(in the rows, 128 means zero)
name the system of each run:
Vizuf, path 1 (9 x 22):
[[ 87 159  76 137 146 121 123 199 100 125  58 134 138  85 124  75 177 132
  135  81 125 147]
 [133  95  90 143 107 157 194 184 134 121  83 127 118  78 139 126 103 159
  189 129 120 177]
 [111 120 151 153 115 161 143 153 143 161 108 139 129 144 108 170 130  96
  226 127 123 116]
 [133 183 171 137 111 170 124 168 110 152 163 123 111 135 138 163 152 106
  142 108 124 190]
 [124 176  92 146 138 175 157 138  89 140 136 163  93 162 142 126 170 139
  116 135 100 129]
 [160 153 131 158 122 151 133 149 127 110 103 132  75  86 150 113 164 135
  145 173 108 112]
 [174 129 132 132 104 137 115 149 152 120 111 153  65 167 150 151 109 140
  158 133 144 113]
 [169 164 168 171 109 114 116 136 131 153 108 137 119 145 115 162 148 154
  130  92 133 109]
 [184 152 155 128  83 158 153 122 125 142 126 145 132 148 123 129 134 167
   92 122  88 141]]
ros, path 2 (9 x 22):
[[ 95 126  45 131 179 129 146 145 115  69 105 135 118 102 150  92 148 146
   79 148  73 121]
 [166  85  87 131 135 104 100 121 145 100  84 100 101  91 150 119 110 117
  162 190 175 114]
 [153 105 163 100  87 114 124 104 139 167 153 147 109 159 122 118  81 131
  167 114 195 113]
 [ 97 147 182 149 138 105 146 116 126 153 180 127 155 125 105 148 135 142
  110  69 121 118]
 [115 123 119 134 147 155 159 111 126 104 144 114 173 116 119 147 139 131
   81 151  54 152]
 [122 121  87  97 147 139  89 112 121 109 104 122 134 137 136 102 144  84
  114 181 132 117]
 [126 112 120  89 121 102  96 153 131 120 131 131 100 121 150  95 101 115
  142 114 189 148]
 [110 103 120 144 126 101 167 122 128 147 135 132 138 108 115 121 102 161
  149  88 153 117]
 [123 117 164 148 128 141 156  97 136 145 149 105 165  94 109 145 134 118
  137 151 100 121]]
ros, path 3 (9 x 22):
[[112  93  98 124 156  99 118 153 144  89 109  76 194  86 127 158 104 127
   96 110 123 196]
 [123  83  82  89 101 148 148  97 114 162  83 128 194 125  99  76 115 106
  152 161 146 129]
 [ 82 125 190  91 123 115  90 145 145 137 151 126 126  88 122  83 132  66
  175 118 156 122]
 [ 59  98 111 124 157 133 174 156 139 115 171 135 138 144 127 163  86 130
  156  84 115 162]
 [ 99 116  80 167 158 138 155  93  87 154 136  84 175  89 110 148 158 108
  147 168 143 143]
 [119 117 140  76 106 179 135 105 115 133 177 129 107 104 150  77 128  85
  142 192 131 147]
 [ 52 117 112 115 183  96 121 129 128 110 185 146  78 145 146 112 112 108
  142 111 162  88]
 [121  96  97 160 159 106 166 107 116 114 174  83 136  83 141 167  99 155
  121 134 162 174]
 [131  95 113 113 116 146 163  37 104 162 168 126 150 122 116  91 125 125
  119 192 137  93]]
bofa, path 4 (9 x 22):
[[144 115 123 140 144 108 115 105 143 115 132 131  89 132 141 135 123 128
  143 160 150  80]
 [159 120 148 134 115 102 131 103 134 137 152 117 124 122 130 141 105 154
  116 116 159 130]
 [129 136 135 124 121 122 141  97 116 146 144 140 152 141 113 113 133 147
   90 108 119 113]
 [130 131 142 116 134 129 117 116 132 111 124 122 151 122 127 121 138 120
   88 139  92 125]
 [128 112 111 100 136 127 111 131 143 107 117 135 129 153 138 125 111 120
  115 136 124 126]
 [130 120 118 117 128 101 110 135 127 127 109 123 128 114 132 108 123 129
  132 113 161 131]
 [122 118 135 117 108 126 150 133 131 136 131 136 138 110 125 102 115 140
  134 113 132 139]
 [102 124 141 131 135 124 136 131 133 132 126 130 151 125 114 125 137 114
  139 115 113 118]
 [120 122 124 125 135 136 125 136 126 122 134 113 147 129 129 146 122 115
  128 135 123 155]]
baga, path 5 (9 x 22):
[[129 128 186 167 130 147 131 124 156 146 161 121  95 141 123 199 130  98
  199 157 124  95]
 [137 175 133 135 136 163 119 124  94 145 185 114 123 171 138 183 148 117
   96 124 132 187]
 [123 166  84 140 141 137 139 103  71 149 133 142 122 127 131  84 179 149
   86 132 133 112]
 [161 122 129 141 120 133 147 122 138 101 119 130  85  78 154  95 138 155
  116 170 109 105]
 [156 108 133 133 134 106 118 120 162 104 140 140  87 169 147 166  90 149
  134 128 141  98]
 [164 139 147 144 115 104 115 119 122 152 124 109 161 142 112 165 122 149
  103  94 155 149]
 [136 136 133 110 102 148 153 112 121 143 116 143 172 141 110 103 138 145
   87 114  87 132]
 [117 133 145 123 141 117 103 138 151 100 103 138 130 119 127 108 149 112
  110 135  87  92]
 [134 115  98 122 142 118 106 156 144  92 102 118 120 138 145 147 111 126
  124 129 128 155]]
Lemit, path 6 (9 x 22):
[[159 137 130 177 124 115 159 125 134 121  90 133 127  88 124 117 150 181
  112 126  91  87]
 [166 100 162 129 109 145 138 126 176 107 115 129 126 136 132 161 104 133
  141 157  85 113]
 [155 151 156 120 117 126  85 140 144 134 102 136 136 188 121 168 130 116
  117 106 119 122]
 [166 161 120 133 100 137 131 162 113 133  91 131 142 133 127 130 142 163
   95  91 114 170]
 [147 130 126 137 104 150 152 149 139 128  69 155 139 119 117 106 144 148
  142 129  81 108]
 [152 126 162 135 111 133 111 172 162 116  83 126 121 120 127 151 123 116
  167 126 108 130]
 [151 142 125 137 112 147 125 166 134 142  95 142 123 176 126 170 124 138
  153 101 124 151]
 [155 170 136 160 106 152 139 158 111 154  87 133 137 121 117 139 167 145
  138 110 104 143]
 [150 148 148 139 102 172 151 171 140 123  97 148 106 119 135 132 143 138
  156 129  73 137]]
Lemit, path 7 (9 x 22):
[[106 148 121 155 143 125 136 147 104 154 138 118 138 132 117 157 143 127
  150  93 148 151]
 [113 141 121 145 130 164 165 130 103 139 145 123 132 104 131 127 151 130
  126 145 101 152]
 [111 139 130 127 141 148 119 137 131 115 137 137  94 122 141 117 151 103
  143 160 112 110]
 [140 134 116 135 142 119 106 137 127 113 138 123  82 135 153 142 121 130
  133 135 159 131]
 [152 132 113 146 123 125 145 104 113 149 136 133 118 140 127 134 126 156
  123 128 151 116]
 [138 136 165 139 119 128 141 109 133 136 145 126 130 109 122 128 138 137
  115 133 105 109]
 [123 124 145 117 139 127 121 133 150 105 142 137 120 148 136 143 117 124
  107 128  99 120]
 [144 131 105 126 141 115 106 126 126 117 109 120 138 145 132 140 132 131
  101 130 134 134]
 [157 124 126 111 100 134 134 116 121 139 113 133 138 120 124 103 127 139
  115 134 133 136]]
bofa, path 8 (9 x 22):
[[163 155 143 121  80 159 103 203 142 147  36 133 178 145 101 157 144 120
  151  84  90 183]
 [146 178 119 119  88 180 110 222 122 147  46 161 118 167 125 137 155 111
  170  95 102 170]
 [162 180 131 161 104 164 118 226 127 138  47 148  85 123 133 150 165 133
  189 103 110 154]
 [181 166 128 178  90 178 156 200 129 152  58 155  84 147 130 178 148 162
  198 110 108 141]
 [196 193 157 188  83 175 130 174 120 174  66 149 102 160 116 187 172 148
  177 109 108 128]
 [206 208 161 175  87 188 127 182 122 151  80 154  90 177 133 193 170 159
  140 112  82 150]
 [215 209 127 179  97 173 115 183 121 138  50 164  78 192 135 181 180 167
  129 113  83 119]
 [252 196 141 177  70 167 114 181 133 135  30 154  79 168 138 178 165 180
  130 124  93 128]
 [251 194 155 167  56 163 115 179 144 150  26 178  86 198 124 174 153 187
  137  98  95 106]]
Vipi, path 9 (9 x 22):
[[118 102 101  96 145 112  94 155 146 100 156 128  97 196 155 180  68 111
  139 104 183 170]
 [117 137 107 162 135  93 140  95  81 194 139 109 168 122  96 129 146 147
  140  85 198 126]
 [129 117 187 113  96 145 172  91 129 138 170 120 148  60 122  72 128 139
  110 146  94 134]
 [ 72 107 140 106 177 128 115 120 170  77 172 140 115 164 139 151 110  93
  110 143  71  91]
 [133 127  75 137 167  99  89 125 104 116 138  82 142 139 139 179 121 115
  105 131 183 177]
 [121 116 105 105 105 132 156  77  82 181 154 133 138 108 121  58 126 131
  139 141 191 129]
 [ 93 120 204 113 140  95 124 121 160 107 181 135 104  83 132  92 122 121
  123 110 115  89]
 [103  95 113 132 169 110 146 116 149  91 181 114 137 166 136 202  80 140
  105 117 113 145]
 [128 122  90 138 150 118 115  61  88 162 151  88 176 128 108 138 147 103
  112 162 176 129]]
Vipi, path 10 (9 x 22):
[[ 93 100  67 154 162 112 151 161 129  92  80 120  99  36 149  77 142 135
  170 160 135 111]
 [141  84 148 133 117 128 133 139 168 125 135 122  71 117 147 157  84 107
  221 165 168 117]
 [125 160 181 155 125 141 125 130 122 172 176 134 106 179 119 189 132 120
  165  95 149 126]
 [137 178 134 165 129 155 164 117  86 146 164 121 140 117 124 141 169 162
   76 119  90 158]
 [128 131  90 124 149 151 144 107 117 100 120 137 112 111 145  93 156 131
   94 184  83 103]
 [150 119 113 112 141 110  79 138 148  92 112 128  79 138 156 121 119 112
  131 155 156 112]
 [151 125 118 124 111 105 121 130 128 150 125 143 106 166 132 139  97 150
  142  90 188 127]
 [148 139 160 152 104 112 151 107 128 162 125 129 158 117 101 128 138 157
  117  99 125 110]
 [137 124 156 115 119 150 140 115 146 115 133 131 158 127 121 128 128 128
   94 144  65 126]]
kel, path 11 (9 x 22):
[[154 187 160 174 127 111 100 101 105 177 133 154  91 172 116 140 177 140
  133 105 160  55]
 [194 169 177 136  95 151 145 130 131 115 158 141  92 136 148 144 133 180
   61 119  81 152]
 [141 129 108 135 153 114 114 107 152  95  88 158 126 179 126 133 141 146
   80 147  68  44]
 [207 137 166 125  99 110  67 143 156 106  79  99 126 111 137 144 133 126
  103 146 130 137]
 [169 116 118  90  83 124 121 131 145 144  76 173 140 193 117 107  97 157
  116  94 129 109]
 [144 155 174 154 109 108 117 167 150 138  65 123 165  92 102 126 154 149
  125  79  93 121]
 [154 107 123 111  96 169 152 152 159 113  86 142 159 159 121 161 101 136
  130 130  62 156]
 [123 153 131 132 127 147  89 163 130 139  54 137 155 143 108 131 169  91
  159 122 103 108]
 [167 147 130 113  81 172 134 194 129 128  80 141 113 129 141 130 128 132
  151 123 112 189]]
kel, path 12 (9 x 22):
[[128 148 115 137 117 164 171  77  76 185 164 139 136 134 114 109 158 135
  127 154 137 118]
 [105 148 171 119 140 140 130 132 134 106 177 143  78  95 151  93 147 114
  121 141 100 108]
 [119 116  90 137 175 103 119 136 141  81 148 129  81 154 159 164 106 139
  112 128 140 121]
 [170 130 109 155 131 103 116  75 105 153 130  98 146 120 122 142 138 142
  107 149 176 120]
 [144 122 176  89  90 132 138  88 130 153 166 150 130 124 124  78 118 132
  106 131 130 114]
 [ 87 125 151 117 162  86 116 147 156  93 146 142 117 129 133 122 115 136
  102  84 107 103]
 [145 110  93 143 153 104 122 114 127 105 124  88 164 123 132 177 112 140
   93 135 136 162]
 [135 109 123  94 108 134 126  75 109 163 129 122 173 126 108  92 129 104
  121 163 149 117]
 [ 92 126 168  88 122 114 114 152 141 118 153 139 113  99 135  77 120 112
  133  94 139 135]]
Vizuf, path 13 (9 x 22):
[[143 114 146 104  90 130 135 125 118 165 152 132 106 113 136  97 102 125
  172 123 200 149]
 [ 78 136 167 142 148 114 151 131 138 137 176 151 116 141 117 137 125 135
  138  83 109  96]
 [137 134 129 155 156 142 146 114 127 105 159  99 142 117 135 178 137 136
   86 153  85 154]
 [142 120  90 106 131 149 111  85 111 135 124 129 126 154 132 111 140  99
  118 189 141 111]
 [122 132 149 109 129  96  87 143 134 121 133 129  91  96 142  83 133 110
  132 119 168 114]
 [122 109 110 137 145  95 150 132 141 114 143 133 118 142 139 149  93 170
  117  85 141 127]
 [135 112 135 157 134 119 152  86 127 145 128 102 171 112 103 151 133 134
  124 146 118 112]
 [126 115 157  78 107 148 113 105 135 132 157 130 141 138 130 104 117  94
  118 152 127 140]
 [ 88 140 122 111 163 101  95 145 128 107 135 137 125 144 133 114 138 109
  107 103 132 113]]
baga, path 14 (9 x 22):
[[186 133 149 114 110 131 121  94 148 112 151 141 102 178 144 153 109 156
   78 146 111 107]
 [165 148 142 131 131  87  93 114 133 119 119 125 138 156 126 140 132 159
   63  93 136 113]
 [162 117 114 119 110 115 140 120 135 117  92 132 168 125 119 112 117 169
   75 113 101 135]
 [143 110 142 109 115 117 109 129 162 118  82 146 149 140 113 106 121 127
  123 124 101  88]
 [133 123 144 109 124 116  97 166 158 101  95 124 141 137 129 141 116 117
  123  98 111 151]
 [110 125 100 122 129 126 126 162 122 134  85 137 160 150 112 130 125 129
  140  91 130 145]
 [122 136 136 128 108 147 131 159 126 145  84 132 150 101 116 107 149 114
  160 124 112 140]
 [105 132 134 122 130 156 133 170 138 116 119 149 105 138 136 129 133 110
  162 126 102 133]
 [115 152 115 159 150 130 118 163 118 130 114 124 111 130 133 155 151 117
  157 119 140 140]]

runs to name:
path 15 (2 x 22):
[[178 138 154 164 114 124 127 133 147 132 113 117 120 138 129 179 125 154
  129 123 122 126]
 [170 159 146 129 102 149 123 122 120 150 113 146 137 170 119 141 147 143
   99 124 104 118]]

ros
path 16 (2 x 22):
[[129 102 122 107 103 150 159 149 152 135 110 160 142 181 120 147  87 143
  147  97 105 138]
 [131 156 139 160 133 121 103 152 123 144  71 109 172 114 102 144 170 114
  132 109 116 130]]

Lemit
path 17 (2 x 22):
[[142 102 166  99 116 109 123  72 138 124 203 118 105 117 143 110  97 127
  105 157 163 116]
 [ 95 117 144 108 159  93 117  81 135 117 208 135 131 173 128 140 105 126
   80 105 141  99]]

Vipi
path 18 (2 x 22):
[[ 62 168 168 113 151 129 118 147 121 136 183 162 102 158 129 111 153 106
  121  85 109 106]
 [108 129  79 166 177 126 154 161 124  81 131  99 129  96 147 168 133 149
  101 122 100 176]]

ros
path 19 (2 x 22):
[[219 165 123 126  82 149 120 112 105 149 117 135 107 165 140 138 136 166
   85 139 147 152]
 [167 165 154 133 106 110 127 131 132 129 117 169 101 151 129  97 140 183
   77  83 105  91]]

baga
path 20 (2 x 22):
[[103 110 101 156 154 169 190 151 161  90 110 157 128 162 124 185 119 149
  143 139  24 107]
 [163 155 103 155 146 145  65 123 104 136  91  89 133 142 131 180 178  79
  141 188 157 141]]

ros
path 21 (2 x 22):
[[170 127  99 119 141 121  98 146 145  73  98 120 121 141 151 151 119 141
   74 136 104 152]
 [185 123 101 111  91 132 117 109 126 149  69 145 138 156 124 106 126 147
  120 144 145 107]]

Lemit
path 22 (2 x 22):
[[114  88  84 147 146 104 170 158 147  90  95 121 149  93 132 136  97 179
  119  95 105 149]
 [155  97 124 144 112 133 131  90 135 159  83 105 174 108 101 133 131 108
  166 178 134  99]]

ros
path 23 (2 x 22):
[[134 126  96 122 151 144 125 143 131  90 132 128  95 140 154 143 124 125
  114 155 109 145]
 [146 131 102 148 140 114 110 122 118 139 102 123 111 128 129 133 142 122
  153 145 163 106]]

Vizuf
path 24 (2 x 22):
[[139 124 143  78  96 112 100 126 132 146 104 146 162 148 112  85 115 124
  105  93 145 132]
 [100 122 153 124 130 101 127 159 148 123 100 131 164  97 111 110 128 131
  127  76 111 131]]

ros
path 25 (2 x 22):
[[120 163 133 184 150 150 146 138 117 133 117 129 116 107 119 152 181 131
  145 143  82 101]
 [172 134 129 149 124 162 130 124 136 121 132 118 107 152 143 191 131 125
  138 171 109 139]]

bofa
path 26 (2 x 22):
[[160  90 114 158 116 143 189  99 151 126 126 137 142 165 121 190  88 179
  128 141  85 117]
 [165 155 147 128 115 116  71  93 110 173 103 118 164 159 102 137 163 102
  115 137 160 104]]

bofa
path 27 (2 x 22):
[[113 118 117 113 153  81 113  85 113 131 207 124 105 174 142 141  91 137
   96  99 209 130]
 [115 130 110 133 146  95 153  82  91 131 166 110 156  68 127  71 145 165
   57 124 140 132]]

bofa
path 28 (2 x 22):
[[128 105 142 106 138  80  87 125 157 100 111 116 138 102 130 104 113 118
  111 121 145 111]
 [136  94 122 106 117  95 128 119 142 132 122 115 162 134 121 135  86 142
  121 101 162 150]]

kel
path 29 (2 x 22):
[[ 85 144 153 100 150 127  96 174 134 110 182 108 128 151 142 172 106  94
  124  80 145 206]
 [ 73 122  57 157 169 126 177 116  73 156 147 111 163 111 110 126 143 141
  134 104 154 149]]

Vipi
path 30 (2 x 22):
[[157 102  90 101 117 131 107 136 135 121 111 116 125 158 149 150  91 121
  135 143 170 175]
 [114 139 141 125 113 110 121 122 110 178 117 142 141 131 104  94 143 122
  155  98 172 101]]

Vipi
path 31 (2 x 22):
[[141 111 121 132 167  82 102  63 146 105 146 124 134 182 121 162 112 135
   75 146 127  53]
 [179 124 150  96 104 106 103  76 128 125 154 100 171 126 127 124 111 143
   42 135 139 156]]

Lemit
path 32 (2 x 22):
[[160  60  54 130 126 144 192  81 126 113 116 112 163 124 129 145  85 166
  114 178 115 145]
 [127 126 171  99 122 115  59  81 131 154 124 121 135 130 113  97 150  54
  154 180 163  65]]

Vipi
